(in the rows, 128 means zero)
The rows below fall into families. The same turns and mirrors carry the whole set onto itself and the rows of a family onto each other. For each named row, which other rows are in its family? Write them in the order they are listed.
These 40 rows form 5 families of 8 rows each.
derum: [112 103 144 104 127 127 117 131 167 157 145 114 158 123 121 122 123 173
  88 131 141 132 141 125 114 113  97]
Fopob: [128 114 134 122 143 129 102 130 144 159 144 120 113 138 145 131 132 168
  83 144 139 152 108 116 146 133  80]
Neper: [111 103 137 114 118 112 121 123 173 154 146 116 157 108 125 124 125 177
  92 128 136 127 143 127 122 109  97]
Geg: [114 124 152 110 132 144 121 125 110 153 134 116 143 125 151 103 127 152
 107 138 155 128 115 133 128 104 102]
Ped: [135 120 123 122 118 105 118 105 159 152 136 130 122 101 133 136 145 162
  88 104 142 130 142 111 142 138  55]
Ladu: [ 96 117 136 122 127 133 111 119 144 129 135 135 139 108 154 100 136 151
  74 121 165 136 147 106 143 144  85]
Ditis: [ 99 105 143 108 128 116 123 127 160 143 130 112 155 119 120 130 122 166
  90 121 148 134 149 127 115 108 100]
faka: [102 112 135 116 134 107 128 125 161 145 140 114 154 118 121 128 116 169
  88 135 148 132 149 127 114 112  98]
koras: [116 123 140 112 110 113 136 117 135 140 134 126 154  97 139 119 146 140
 113 108 161 107 161 133 125 115  91]
ked: [137 128 137 117 119 135 108 118 116 156 139 130 115 114 160 119 160 141
 107 118 153 129 120 132 161 139  69]
Fomi: [138 134 128 117 132 121 117 114 117 153 128 126 116 108 166 121 152 136
 108 113 152 123 117 122 157 139  73]
teb: [130 113 122 112 124  95 112 120 166 144 138 130 130 111 137 149 148 153
  86 110 146 133 151 121 145 145  67]
Gapi: [132 104 136 112 149 127 105 132 136 155 142 119 125 128 136 134 133 164
  75 139 139 152 103 122 153 129  84]
rar: [125  97 133 121 149 126 101 134 140 151 147 115 129 131 128 123 131 155
  86 141 141 155 110 122 144 142  79]
mig: [107 111 151 120 129 138 124 135 123 154 149 111 147 122 147 110 123 152
 113 150 162 130 122 133 143 105 109]
gotas: [105 117 149 112 131 145 120 122 111 150 144 126 141 119 144 107 128 150
 112 145 159 133 118 137 124 104  98]
raked: [143 122 139 111 127 119 117 134 126 161 129 110 122 116 125 140 136 171
 130 125 142 118 123 142 132 110  93]
rov: [103 117 135 119 129 122 106 120 144 132 145 125 144 104 166 109 136 142
  64 123 160 146 141 106 140 138  81]
nokom: [140 124 115 112 125  95 109 119 169 155 136 130 136 108 136 148 142 164
  88 110 147 132 141 117 136 139  69]
Pozi: [134 133 131 130 127 116 121 115 112 142 134 132 111 113 162 127 154 135
 107 123 159 127 128 124 157 135  73]
kovef: [119 106 139 129 144 129 102 126 154 150 150 112 122 129 139 128 124 167
  79 136 143 147 104 112 149 135  81]
kinil: [101 118 147 115 125 132 111 121 139 133 140 136 150 105 156 105 142 144
  66 124 156 138 138 107 143 141  88]
pebev: [113 132 138 108 108 111 126 110 141 143 131 126 150 104 154 119 134 142
 119 107 162 112 161 130 125 117  84]
mune: [115 141 138 111 105 117 134 109 139 149 131 129 139 102 154 124 145 154
 108 110 161 105 158 136 130 109  87]
fota: [123 125 134 113 103 114 140 114 129 156 136 129 146  94 144 119 143 146
 122 118 161 112 159 134 137 110  84]
Nugol: [129 128 138 128 127 131 121 116 110 151 139 126 111 115 156 122 142 137
 109 125 166 132 120 118 163 135  68]
tem: [142 121 135 111 127 109 125 124 135 172 143 110 129 125 127 147 139 159
 119 130 136 125 122 151 132 109  83]
vem: [144 120 128 107 132 107 122 124 136 165 133 110 123 129 133 147 133 162
 128 124 143 123 128 148 127 109  82]
repe: [143 116 136 114 125 116 124 128 133 162 140 107 123 116 123 147 138 176
 129 123 137 132 119 140 145 119  85]
roveg: [120 141 138 114 105 113 128 120 135 139 130 124 141  99 158 123 141 142
 111 106 157 111 159 138 133 112  93]
gogu: [144 118 138 101 127 115 125 123 132 165 128 120 132 128 126 145 131 164
 130 124 142 117 122 146 137 109  88]
palof: [ 99 116 137 129 121 127 117 112 151 143 144 133 146 107 158  99 131 137
  73 131 166 126 144 105 141 126  79]
lum: [146 133 132 116 130 124 110 118 117 155 143 133 118 116 169 122 152 139
 103 128 153 128 119 127 157 141  68]
pup: [102 115 135 123 127 124 120 111 154 138 150 135 145 118 159 109 141 137
  65 127 158 141 145 105 139 138  76]
sefi: [124  96 135 110 151 127 105 126 140 158 142 121 132 139 130 129 132 164
  82 142 142 149 107 117 138 139  77]
punil: [132 116 118 123 124 105 115 115 164 155 131 127 126 108 133 152 147 161
  93 103 142 131 142 119 125 136  61]
nodi: [106 110 158 108 130 143 123 124 108 143 136 114 140 123 156 106 126 143
 105 137 153 130 123 134 140 109  99]
timus: [135 122 123 122 124  97 115 121 168 151 134 118 127 115 137 140 148 159
  83 107 142 127 150 123 150 146  68]
bukun: [112 120 157 112 130 137 122 132 116 145 148 118 141 127 152  98 131 146
 103 148 158 129 126 128 145 113 109]
dolu: [107 102 145 104 124 116 115 129 160 145 144 118 159 124 127 132 116 169
  87 134 149 139 145 130 119 109  96]

Which other rows belong to the same family as Fopob? derum, koras, raked, Pozi, pup, punil, bukun
Which other rows belong to the same family as gotas? Ladu, faka, ked, rar, mune, tem, timus
Which other rows belong to the same family as Fomi? Gapi, rov, nokom, pebev, gogu, nodi, dolu
Which other rows belong to the same family as teb? Geg, Ditis, kinil, vem, roveg, lum, sefi

